Where one turn sends some rows of the set: a few examples, then the rows asked
pive: [-2.60 -2.68 -0.17 -1.27  0.40 -0.49 -0.56  0.55 -1.17 -2.55 -0.19 -1.26
  1.01 -0.95 -0.56 -1.48 -0.35  0.17 -2.53 -2.11 -1.22  1.91  1.60 -0.77
  1.50  0.62  1.99 -1.10  0.22  0.17  0.56]
tusu: [-2.35 -0.30  0.07 -1.08  0.31  1.85  0.84 -0.50  0.43 -1.24  0.67  0.00
 -0.98 -0.34 -4.36  0.21  0.29  1.01 -2.65 -0.20 -0.42  0.66  2.26  0.04
  0.03  1.14  1.74  0.49 -0.63  0.47  1.09]
veb: [-1.20 -1.55 -0.18 -1.10  1.56 -1.07 -0.86 -0.02  0.30 -0.34 -2.54  0.15
 -0.95  1.86 -1.49  0.22  0.48  0.25 -1.03 -0.51 -1.76 -0.24  3.38  1.50
  1.35  0.21  1.43 -0.48 -0.65  1.33 -0.47]
Numeg: [-4.14 -0.78  0.18  0.15 -1.11  1.65 -0.79 -0.73  0.24 -1.98  0.21 -0.68
 -0.26  0.54 -0.56  0.78 -0.81 -0.90  0.68 -0.24  0.67  2.59  1.46  0.51
 -0.58  1.32  1.54  0.32  0.50  0.28 -0.07]
vegi: [-1.77  0.13 -0.14 -1.55  0.41 -0.69  0.08  1.47 -0.17 -0.92  0.57 -0.25
 -0.21  0.51 -2.32  0.93 -1.23  2.32 -0.56 -2.25 -1.80  1.87  1.51  0.25
  2.02  0.21  0.64 -0.57  1.54 -0.38  0.54]
Bame: [-1.01 -2.53  0.38  1.64 -0.11  2.07 -1.93 -1.50  2.53 -0.11 -1.40 -0.40
 -1.06  0.68 -0.89  0.10  0.15  0.57 -1.00  0.02 -1.65  0.07  0.11 -0.70
 -1.23  0.64  0.44 -0.48 -0.16 -0.80 -0.18]
Ruv: [-1.84 -1.18 -0.04  0.17 -0.15  0.17 -1.28  0.35 -2.60 -0.86 -0.64  0.29
 -0.51  0.17 -1.15  0.20  2.27  0.68 -1.31 -1.15 -2.32  0.36  1.61  0.90
  0.63  3.29  0.87 -0.75 -0.12  0.22  0.59]
kof: [-2.52 -2.26 -2.01  1.18  1.88 -0.27 -0.68 -0.60  0.23 -4.21 -1.51  0.06
  0.77 -0.67 -1.87 -0.36 -0.98 -0.18 -0.89 -1.88 -3.33  0.29  1.60  0.11
  1.05  2.26  1.09 -0.68 -0.04  0.48  0.15]
Pibi: [-2.33 -0.21  1.15 -1.10 -0.31 -0.13 -2.02  0.45 -0.70 -0.29 -1.14  1.15
 -0.59  0.73 -1.30 -1.55 -0.39  0.67 -1.67 -0.59 -1.28  1.73  1.25  0.52
 -2.07  1.06  2.06  1.70  0.27 -1.12  0.26]
rezut: [-3.43 -0.65 -0.81  0.93  0.17 -0.57  0.57 -2.49  1.87 -1.23 -0.71 -0.40
 -0.68 -0.02 -1.15  0.22  0.71  0.82 -1.54 -0.63 -1.77  0.48  1.50  3.10
 -0.23 -0.02  1.75  0.28  0.08 -0.82 -0.49]
Fazak: [-1.51 -0.68  0.22  1.30 -0.15  1.99 -1.41  1.17  1.72 -2.86  0.96 -0.64
  1.19  1.38  0.52 -0.34 -2.36  1.16 -0.22 -1.10 -1.80  0.53  1.29 -0.29
  1.07  0.38  1.09 -0.78 -0.40  0.57  0.24]
suvev: [-2.87 -4.07 -0.21  0.28  0.38 -1.86 -0.44 -0.73  0.85  0.33  0.14 -0.66
  0.04  0.79 -1.04 -0.62 -1.71  1.11 -1.74 -1.47 -0.77  0.62  1.90 -1.15
  1.02 -0.05  1.88  0.11 -0.72 -2.11  0.88]
vonef: [-2.99 -0.91  0.74  0.68 -0.15 -0.36  1.31 -0.30  0.21 -3.10  0.78  0.58
  0.58  0.61 -1.17 -0.02 -1.79  2.29 -1.14 -0.48 -3.27 -0.16  0.80 -3.15
  0.27  0.04  2.08 -0.43  0.47 -0.39  0.01]
gir: [-0.87 -0.79  0.25  0.94 -0.51  0.36 -0.50 -1.61  0.34 -0.14 -1.68 -0.15
 -2.34 -0.92 -1.98  1.61 -1.82  0.18 -1.11 -0.62 -2.29 -1.11 -0.39 -1.83
 -0.48 -0.75  2.03 -0.38 -0.68  0.05 -0.34]
Katof: [-3.00 -0.55 -0.82 -0.40 -0.34 -0.50 -1.37 -0.62 -1.05 -1.45 -2.00  1.10
 -1.89  0.02 -2.73  2.16 -0.82  0.09  0.30 -2.06 -2.60 -0.81  0.39  0.52
  0.13  1.68  0.75 -1.00 -1.01  1.35  0.23]
kesi: [-2.26 -0.82 -1.49  2.66  0.58 -0.87 -0.35  0.71  0.84 -0.52  0.95  0.74
  0.70  0.97 -0.78 -1.10 -0.41  1.99  0.03 -2.07 -2.04  0.66  0.99  0.34
 -0.03  0.91  0.43  0.92  0.65 -1.61  0.86]
Roza: [-1.35 -1.52 -2.70 -0.06 -0.90 -0.51  0.05 -0.95  0.89 -1.72  0.72  0.65
  0.74  1.13 -2.24  0.88 -1.41 -0.11 -0.95 -2.66 -2.75 -0.42  2.20 -1.42
  1.41 -0.39  1.05 -0.46  0.91  0.68 -1.02]
peg: [-2.24 -1.06 -0.01  0.63 -0.24  0.07  0.92 -0.31 -1.52 -0.26 -0.63  0.23
 -0.97  0.15 -2.71 -0.14  1.65 -1.80 -0.71 -1.09 -2.43 -0.40  1.49 -2.68
 -0.01  1.71  1.57 -0.41 -0.38  0.92 -0.32]
Mip: [-3.14 -0.37  0.61  1.65  2.29  0.75 -0.71  0.10  0.41 -1.55 -0.25 -0.74
 -0.42 -1.28 -2.44  1.70 -2.30  0.50 -1.25 -0.99 -3.51  0.29  0.34 -1.59
  0.72  2.38  0.61  0.68  0.29 -0.73  0.17]
tusul: [-2.16 -0.86  0.14  0.11 -0.18  0.15 -2.24 -0.27  1.01 -0.30  0.66 -1.22
 -0.31  0.73 -1.58  0.70 -4.29 -0.88 -0.82 -1.40 -2.37  0.14  1.46  0.08
  1.15  0.83  1.61  0.70 -0.86 -2.17  0.25]
val: [-3.60  0.41 -2.49 -1.19  0.61  0.07 -1.17 -1.24  0.37 -2.64  0.08 -0.93
 -1.13  1.20 -1.59 -0.37 -0.55 -0.59 -0.49 -0.01 -1.35 -0.93  1.94 -0.70
  0.39 -0.36  1.66  1.58 -1.78  0.98 -0.64]
nepiz: [-3.13 -0.29  1.06 -1.06 -0.73  0.28 -0.88 -0.86  0.65 -3.23 -1.81 -0.70
 -1.99  1.12 -1.26  0.13 -1.14 -0.33  1.27 -0.42 -3.25  0.33 -0.25 -0.80
 -0.04  1.11  2.09 -1.46 -1.50 -0.10 -0.53]
Susa: [-1.37 -2.62 -0.05  0.54  0.79 -0.49 -1.85 -0.29  0.22 -1.02 -1.22 -0.31
 -0.72  1.82  1.26 -0.66  1.39  1.85 -1.16 -0.33 -1.33  1.23  2.02  0.15
  0.51  1.71  2.78  0.72 -1.31 -0.11 -0.77]
bof: [-0.20 -1.60  0.83  0.01 -1.17  0.74 -1.37 -0.56  0.27 -1.43 -0.92  0.16
 -1.44  0.99 -0.65 -0.79 -2.14  0.43 -0.81 -0.02 -0.90  1.31  1.12 -1.63
 -0.88  0.56  4.19  0.95 -1.41 -0.91 -0.19]
Kapov: [-2.53 -1.26 -0.21  1.18  0.70  0.69  0.78 -1.80 -0.53 -1.80 -0.21 -1.56
 -1.03  0.53 -1.23  0.11  0.11  0.56  0.21  2.65 -1.02 -0.54  1.79 -1.37
  0.50  0.27  0.80 -0.33  0.43 -1.36  0.93]

nepiz turns into veb
Numeg turns into val
Where do these go?
bof turns into Katof
Fazak turns into Roza
pive turns into tusul

Where one turn sends some rows of the set: a few examples, then the rows asked
madu: [-2.14  0.47 -2.04  2.04 -1.13  1.20  1.02 -1.56  1.56  0.70 -2.09 -1.41
 -1.09 -0.70  0.31 -1.52  0.10  1.73  0.71 -1.68  0.40  0.63 -0.18  0.08
 -0.28 -0.03  1.19 -1.09  1.27 -0.63 -1.74 -1.45]
lanel: [-1.04  0.28 -1.70  1.79 -1.78  1.62 -2.17  0.17  0.73 -0.11 -2.91 -0.42
 -1.54 -0.40 -1.01  1.35  0.15  2.06 -1.02  0.64  0.67  0.97 -0.11 -0.13
  2.03 -0.48  0.63 -1.39  1.50 -0.72 -1.38 -2.34]
rufi: [-0.33  0.83 -2.45  0.77 -1.76  2.77 -2.40  0.10  0.46  1.25  0.63 -1.13
 -2.33 -0.44 -0.25  0.56  1.49  0.23  1.18  1.17  0.46 -0.42 -0.94  2.61
  0.37 -0.22 -0.15 -3.49  0.91  1.06  0.01 -1.76]
gunob: [-1.52  0.41 -4.40  0.75 -0.99  2.99 -2.54 -0.91  0.80 -1.02 -2.62 -0.93
 -0.74  0.48 -1.53  0.49 -0.86 -1.32  0.72  1.48 -0.06  0.76 -1.66  2.34
  1.02 -0.95 -2.53 -2.15 -0.46  1.29  1.25 -1.86]
Mimo: [-0.82 -0.81 -2.16  0.32 -0.98  1.95  1.88  0.04  0.25 -1.22 -0.27 -1.22
  0.63  0.98  0.49 -0.63 -0.16 -0.58 -0.54 -0.70 -1.18  0.74  2.03 -0.03
 -0.24 -0.82  0.56 -2.14  0.61  0.93 -0.05 -1.42]
nufa: [-1.29 -0.01 -3.64  1.21 -0.95  2.84 -0.06 -0.83  0.26 -0.38 -2.15 -0.77
 -1.38  0.60 -0.94 -2.17 -0.07 -1.42  1.66  0.55 -0.24  0.40 -0.85  1.61
 -1.93  0.06 -1.34 -2.72 -0.98  1.36  2.48 -1.04]
mene: [-1.77  0.34 -3.86  0.54 -2.34  2.77 -0.94 -1.17 -0.27 -0.64 -0.49 -1.20
 -1.78  0.98 -0.07  0.66  1.40 -0.52  0.72  0.40 -0.58 -1.93 -1.71 -0.85
 -0.42 -1.76 -0.26 -1.24  1.09  1.40  0.83 -0.57]
puni: [-2.46  2.13 -1.45  1.78 -1.77  1.94 -0.23 -1.95 -0.28  1.68 -3.34  0.00
 -0.67 -0.49 -2.37  0.21 -0.92  0.08  1.08  1.32 -1.30 -0.45 -2.53  0.66
  1.09 -0.35 -1.39 -1.06  1.78  0.14 -0.53 -1.36]
mugo: [-0.50 -1.36 -2.37  1.63  0.66  1.46 -1.57 -0.57  0.36  1.94 -2.49 -0.68
 -1.53 -0.17 -2.64  0.20 -1.06  0.04  0.09  2.36 -2.11 -0.29 -0.28  1.27
  1.38  0.91 -0.36  0.14  0.78  0.32 -0.33 -0.40]
robur: [-1.91  1.48 -0.60  2.99 -1.24  1.85  1.22 -0.95  0.67  1.03 -1.86 -2.22
  0.74  1.04 -0.23  0.04 -0.90 -1.12 -0.37 -0.65  0.48 -1.12 -0.22  1.15
  1.67 -1.12 -1.09 -0.89  0.42  0.18 -0.52 -0.93]
vor: [-1.49  1.06 -3.76 -1.51  0.13  2.91 -0.41 -0.15  0.84  1.81 -1.43 -1.08
 -1.49  1.37 -0.30  0.10 -0.56 -0.95 -0.20  1.38 -2.06 -0.56  0.76  1.26
 -0.70 -0.39 -1.34 -2.49  0.01  0.77 -2.11 -0.86]
bofi: [-2.66 -0.43 -3.60  0.16  0.90  3.09 -0.57 -0.37  1.26 -0.31 -1.45 -0.46
 -1.72  1.62 -1.83 -0.41 -0.37  1.41 -1.62  0.31 -2.42  0.16 -1.83  0.74
  1.14 -1.06 -0.54  0.38  0.71  1.11  0.41 -1.62]
nira: [-1.17 -0.07 -3.22  2.78 -1.63  1.18  0.82 -0.25  0.52  1.64 -2.24 -0.88
 -1.25 -1.57  0.49 -1.87  0.05 -0.24  1.71 -0.24  0.89  1.51  0.73  0.60
 -0.85  0.10 -0.14 -3.07 -0.56  0.21  0.61 -0.53]
pizi: [ 0.04 -0.49 -3.29  2.28 -0.75  0.90  0.38  0.27  0.02  1.36 -1.49  0.28
 -2.37 -1.91 -1.21 -0.67 -0.28  0.17  2.02  0.65  0.63  2.52 -0.43 -0.23
 -0.14  0.34 -0.01 -2.26  0.38  0.46  1.25 -0.46]
dag: [-0.69 -0.26 -2.64 -0.20 -1.30  2.59 -0.54  1.31  1.21  0.53 -1.70  0.35
 -0.78 -0.15  0.10  1.61 -1.29 -1.44  0.10  1.48 -0.25  0.34  2.32  1.10
  1.85 -1.36 -0.84 -1.23  0.44  1.65  0.04 -2.47]
papup: [-1.14 -0.32 -3.64 -0.33 -0.68  2.49 -1.96  0.51  1.48 -0.04 -2.11  0.18
 -0.94  0.04 -0.35  1.17 -1.33 -1.28  0.50  2.25  0.20  1.51  0.38  1.51
  1.49 -1.33 -2.33 -2.09 -0.63  1.86  0.44 -1.77]
lak: [ 0.58  0.94 -1.87 -0.04 -0.32  1.01  0.59 -0.60  0.60  0.65 -0.61 -0.38
  0.43 -0.97 -0.52 -0.03 -1.80  0.50 -1.06  0.92  0.37  0.95  0.22 -0.37
  0.45 -0.71 -1.12 -3.43 -0.97 -0.68 -1.53 -0.53]
Koson: [-1.57 -0.12 -3.18  0.66 -1.69  2.99 -0.51 -0.99  0.44 -1.05 -0.70 -1.54
 -2.23  1.70  0.23 -0.94  0.94 -1.30  1.04  0.66  0.32 -0.74 -1.49  0.10
 -1.77 -0.53 -0.74 -2.11 -0.08  1.31  1.72 -0.77]
muv: [-1.54  2.11 -2.10  0.54  0.12  1.60 -1.20 -1.79 -1.06  1.59 -2.08 -1.13
  0.61 -0.29 -1.08 -1.59  1.18  1.08  1.64 -0.69 -0.51 -0.06 -2.34  0.81
 -0.61 -1.47 -0.93 -2.38  0.81  0.62  1.44 -1.36]
sile: [-1.62  0.96 -1.26  1.50  0.57  1.62  1.00  0.29 -0.49  1.97 -1.25 -0.55
  0.79 -0.06 -0.65 -1.82 -2.44  1.20  1.23  0.47  0.73  0.92 -0.36  2.18
  1.00 -1.36 -0.03 -2.36 -0.39 -0.02  0.98 -2.27]
Vadal: [-0.08 -0.53 -4.11  0.26  0.01  1.10  0.38 -0.13 -0.96  0.53 -0.69  0.88
 -1.83 -1.49 -2.00  0.27 -1.31  0.57  2.33  0.86 -0.01  1.95 -1.06  0.15
  0.73  0.10  0.12 -2.29  1.08  1.07  1.48 -1.79]
Fezum: [-2.61 -0.54 -3.75 -0.43  1.37  2.22  0.96 -0.87  0.22  0.22 -1.26 -0.07
 -1.92  0.88 -1.42 -1.27 -1.16  1.71 -0.25  0.76 -1.68 -0.43 -0.93 -0.06
  1.47  0.12  0.35 -0.28  1.88  1.16  0.76 -2.15]
peku: [-2.57  0.71 -3.80  0.79 -0.71  3.50 -1.33 -0.31  1.70 -0.75 -1.97 -0.80
 -0.26  1.37 -1.37  0.66 -1.34  0.60 -1.51  0.19 -1.96  0.54 -1.54  2.14
  1.44 -2.25 -0.89 -0.07 -0.06  0.28 -0.64 -1.91]
vova: [-3.25  0.30 -2.46  0.51 -1.17  2.90  0.48 -0.62 -0.66  2.26 -1.38 -0.85
 -0.40  1.06 -1.42  0.15 -2.50 -0.15  0.92  0.56 -2.80  1.01 -0.70  3.01
 -0.14 -0.23 -0.37 -1.89  0.40  0.42  0.29 -2.91]
zir: [-0.70  0.49 -2.62  2.02 -2.07  0.93 -1.85 -0.58 -0.69 -0.13 -2.87 -0.14
 -0.89 -0.55 -0.48  0.97  0.91  1.61 -0.43  0.99  0.71 -0.54  0.04 -1.24
  2.09 -0.64  0.57 -2.09  1.60  0.29  0.05 -0.59]
bura: [ 0.22 -1.23 -2.01  1.00  1.00  2.26 -0.21 -0.80 -0.04  0.94  0.99 -1.43
 -0.76 -1.18 -2.06 -0.74 -0.07  1.21  0.99 -0.67 -0.71 -0.14 -1.31  0.78
 -1.19 -0.56 -0.46 -0.77 -0.29  1.22  0.61  0.08]
Sok: [-1.18  1.20 -2.35  1.40 -1.72  1.83 -1.81 -0.82 -0.34  2.08 -2.00 -2.08
  0.59  0.68 -0.31  1.83  0.38 -1.30  0.73 -1.57 -0.72  0.55  0.45  2.65
  0.18 -0.90 -1.17 -2.43  0.00  1.06  0.78 -1.73]
vupuz: [-1.70  0.59 -1.92  1.45 -0.80  2.48 -0.71  0.18  1.49  0.54 -2.87 -0.38
 -0.81 -1.10 -1.36  0.26 -1.04  2.02 -0.82 -0.31 -0.52  1.35 -0.89  0.92
  1.52 -1.04  0.58  0.19  1.30 -1.35 -1.72 -3.05]
Suzoz: [-0.94  0.40 -1.02  1.83 -1.75  1.24 -0.51 -1.73  1.12 -0.53 -0.17 -1.26
 -1.03  1.47 -0.38 -0.99  0.10  0.55 -1.58  1.89 -0.79 -1.12 -1.42  1.15
  1.65  0.64  0.92 -2.33  1.14 -0.69 -0.40 -1.21]
nipa: [-2.04 -0.48 -2.15  0.86 -0.67  1.43  1.87 -0.88  1.36 -0.42 -0.72 -1.55
 -0.50  0.60  0.48 -1.36 -0.20  0.89 -0.14 -0.95 -0.98  1.55  1.10 -0.59
 -0.73 -0.51  0.79 -1.74  1.01  0.19 -1.91 -0.98]

puni turns into vova
vupuz turns into peku
papup turns into Koson
Where do these go?
Fezum turns into dag
lak turns into Suzoz

Where one turn sends some rows of the set: a few examples, then the rows asked
fiton: [-0.83  1.05 -2.03  2.54  1.16  0.88 -0.30  0.16  1.01  0.85 -0.49 -0.37
  0.76 -1.55 -1.47]
fot: [-2.14 -0.21  1.42  0.02  2.81  0.49 -0.08  1.41  1.09  0.54 -0.71 -1.50
  0.85  0.07 -1.45]
Fad: [-0.99  0.87  0.01  0.89  1.42  1.41 -0.77  1.42 -0.95  1.00  0.07  0.79
 -0.57  1.57  0.84]
Fevi: [-0.97  1.06  0.66  1.61  0.78  0.50 -0.95 -0.71  2.23  0.66  0.45  0.33
 -1.04 -0.22  1.05]
buv: [-2.88 -0.09 -0.53  1.03  3.82 -1.05  0.05  0.97  1.90  0.73 -1.13  1.07
 -1.19 -0.41  0.18]
dit: [-1.59 -1.19  0.71  3.21  1.00 -0.64  0.50  1.21  2.36 -0.76 -1.08  1.13
  0.73 -0.26 -1.18]
Ris: [-0.39  0.51  1.07  2.64  0.50  0.30 -0.33  2.60  0.81 -0.60 -0.97  0.42
  0.85  0.94  0.66]
bop: [-1.52 -0.47  0.46 -0.24  1.79 -1.02  0.05  0.62  2.12  0.68 -0.04  3.66
  0.44  0.15 -0.28]
mub: [-1.34  1.88  2.41  0.05  1.80  0.07  0.99  1.21  2.19  0.62 -0.14  0.85
 -0.21 -0.53  0.77]
Bom: [-1.44  2.72 -0.26 -0.18  1.81 -0.89  0.58  0.94  0.80  0.47 -0.16  1.30
  0.03 -0.29 -3.35]
bab: [-2.21  0.30  0.71 -0.41  0.81 -1.36 -0.18  1.71  3.21 -0.90 -0.21  0.87
  0.43  1.29 -0.72]
bal: [-1.05 -1.32  0.08  3.26  1.31  0.13 -0.50  1.40  1.07  0.92 -0.47 -0.72
  0.81 -1.07 -0.19]
bigoz: [-1.26 -0.36  1.34 -0.24  0.96  0.01 -0.19  1.22  1.48  2.69  0.54  0.63
  1.86 -0.04 -1.05]
Zude: [-1.02  2.39 -2.68  2.57  0.71  0.26 -0.19  1.23  1.13  0.37 -0.44  0.85
 -0.12 -0.43  0.09]
voma: [-3.21  0.10 -0.39 -0.04  1.89 -0.59  1.03  2.03  1.80  1.61  1.54  0.58
 -0.29 -0.33  0.45]
bim: [-0.02  0.86  1.39  0.71  1.62 -1.09 -1.25  1.11  1.87  1.86 -2.17  0.92
  0.09 -0.08  0.38]
beda: [-0.91  0.69 -1.84  1.26  0.56  0.27  1.16  2.09 -0.12 -1.36 -0.92  1.00
  0.47 -0.35 -2.38]
zedo: [-2.17 -1.53 -0.62  1.18  1.08 -0.44  0.58  0.08  1.41  0.87  0.80 -0.07
 -1.48 -1.51 -0.97]
ferer: [-1.10  0.68 -1.34  2.13  0.69  0.15  0.73  0.14  1.92 -0.96 -0.95  0.90
  0.77 -1.19 -2.74]
valik: [-0.02  2.61 -1.07  1.73 -0.12  0.56  0.36  2.19  0.29 -0.42 -1.31  0.81
  0.59  0.28 -0.94]
muf: [-2.03  0.36  0.26  0.98  0.66 -0.37  1.01  1.88  0.53  0.02 -0.77  2.94
 -0.81  2.17 -0.98]
sozel: [-1.61 -1.43 -0.20  2.29  1.46 -0.02  0.59  2.97 -0.07 -1.08 -0.75  0.92
  0.51  0.58 -0.68]
Tupug: [-0.91 -0.39  0.87 -0.75  3.04  0.51  0.37  1.74 -0.67  0.79 -0.19  1.50
 -0.08 -0.79  0.30]
Zose: [-1.08 -0.96 -0.98 -0.80  1.30 -1.21 -1.05  2.95  0.11  1.06 -0.32  0.51
  0.02  0.52  0.17]
sak: [-0.74  2.54 -1.29 -0.06  1.72 -1.16 -0.76  0.00  1.22  0.91  0.64  0.97
 -0.60 -1.52 -1.68]
runif: [-0.48  3.19 -1.00 -0.42  1.51 -0.41 -1.19  0.64  0.49  0.84  0.74  0.82
  0.11 -0.24 -1.46]
seka: [-1.47  3.01 -1.15 -0.52  1.83 -0.53 -0.19  1.40  0.13  0.32  0.55  1.39
  0.06  0.49 -2.28]
ton: [-1.23 -0.91  1.66  0.88  0.09 -0.21  1.27  1.06  0.81  1.06 -0.89  0.55
 -0.03 -0.02 -2.85]
nuz: [-1.56 -0.08 -0.88  3.27  1.10 -0.47 -0.52  1.99  1.65 -0.09 -0.03  0.65
 -0.25  0.04  1.58]
Somep: [-1.13  1.97 -0.80 -0.10  2.11 -1.04  0.23  0.45  0.61  1.11  0.12  0.61
 -0.41 -1.71 -3.03]

Somep turns into Bom
bal turns into dit
bop turns into Tupug
Where do these go?
beda turns into valik
muf turns into Fad
bab turns into Zose

